In the rows, zero is written as 128.
One turn moves each row of this set onto another row. After a few examples, where does it send each row asked below?
tad: [101 164  95 106 122 133 122 127 122  99  87 131 119 143]
Tesog: [140 100 114 127 138 145 138 154 138 131 160 161 142  89]
bave: [116 119 111  80 106 157 107 141 138 120 103 136 104 128]
zaz: [104 150 125 143  89 140 149 135 101 152 139 108 124 150]
San: [ 95 155 106 101 114 140 121 120 135  96  89 142 117 142]
daz: [145 106 161 121 149 140 117 111 136 110  95 149 155 144]
nat: [112 135 129 115 111 174 149 139 103 143 174 138 129 120]
munaf: [134 113 123 130 149 151 140 146 126 123 171 152 143  87]
mefom: [143 103 125 116 147 147 127 136 121 114 175 138 132  93]
fabev: [155 110 155 117 162 144 119 116 122 113 104 148 161 138]
puf: [123 153 128 130 155 126 128 108 123  89  90 145 155 145]
Nado: [138 115 115 166 149 102 134 145 137 119 134 133 150  94]
Zaso: [ 97 158 114 139  86 142 157 130 107 142 139 133 131 154]
ror: [120 138 122 171 107 101 150 130 123 137 112 125 152 151]
seza: [151 109 124 155 154  97 127 128 130 102 140 124 146 104]
guno: [119 128 102  81 112 157 109 146 122 129 102 124 106 133]
viv: [118 131 125 100 107 168 137 131 101 128 177 124 115 124]
dufat: [154  96 137  87 137 163 107 140 121 138 113 133 130 131]
buto: [113 147 138 126 138 130 126 104 134  90  87 152 150 151]
nad: [146 104 121 165 139 100 138 143 142 130 125 141 159 111]
geb: [106 154 118 132  91 132 140 122  97 128 142 101 116 153]
ronu: [147  89 144  92 129 156 106 136 138 129 106 141 128 129]
Deg: [126 140 120 164 119  88 134 120 115 114 119 101 136 141]
dibam: [121 138 115 173 112  95 140 137 123 136 114 106 139 135]
kavof: [109 132 110 108 105 171 150 145 116 140 168 153 126 116]

viv goes to geb
Tesog goes to kavof
Now find these:
buto goes to daz
zaz goes to dibam
guno goes to tad

One turn moves each row of this set onto another row. After a few examples, where does it send each row asked below?
mife: [106 119 163 134 170 128 115 142 109 128 128 143  95 150 134 117  81 116
 102 140 115 115  86]
zod: [118 109 143 145 172 140 105 118  88 142  93 157 120 129 107 148 117 142
 100 150 147 114 112]
Lus: [104 141 127 160 139 153 176 134 130 133 149 145 123 106 114 124 123 122
 126 176 115 163 120]
dimel: [128 149 116  95 114 153 132 108 132 112 101 125 146  96 120 123 144 153
 177 104 101  82 111]
fogo: [132 147 122  90 116 133 144 106 158  98 108 112 133 100 127 119 133 156
 177 108  90 104  95]
lerin: [134 141 115  75 109 137 144 128 130 121 110 121 141 104 124 108 127 124
 170 103 109  80 102]
puv: [109 134 145 128 195 121 126 114 122 119 102 152 116 134 124 139 118 157
 113 148 140 169  89]
Rinom: [140 147 115  98 114 139 134 120 135 106  98 116 139  95 140 117 145 158
 180 108 115  93 121]
lupu: [103 135 131 164 135 153 176 145 123 136 155 147 118 111 120 117 117 111
 121 165 112 143 127]
Liv: [144 143 115  85 110 129 138 113 149  99 103 102 135 109 131 107 127 140
 175 128  94 103  95]
ziz: [105 129 154 147 168 150  95 125  88 148  95 151 119 114 105 153 115 144
 115 150 151 113 112]
Ludif: [110 117 154 140 176 105 125 133 105 125 123 143  92 150 127 122  91 124
  94 135 117 121  93]
Git: [111 133 158 130 189 129 124 121 140 115 107 143 106 121 129 145 105 160
 121 151 142 172  82]
mitem: [132 134 120  88 107 145 140 119 142 109 117 119 136 113 126 110 125 134
 167 101  85  73  97]
kav: [105 138 126 172 133 162 165 135 116 139 142 147 126 106 115 126 128 122
 126 177 118 145 133]

dimel goes to fogo
mife goes to ziz
Liv goes to lerin
Now find these:
zod goes to puv
Lus goes to lupu

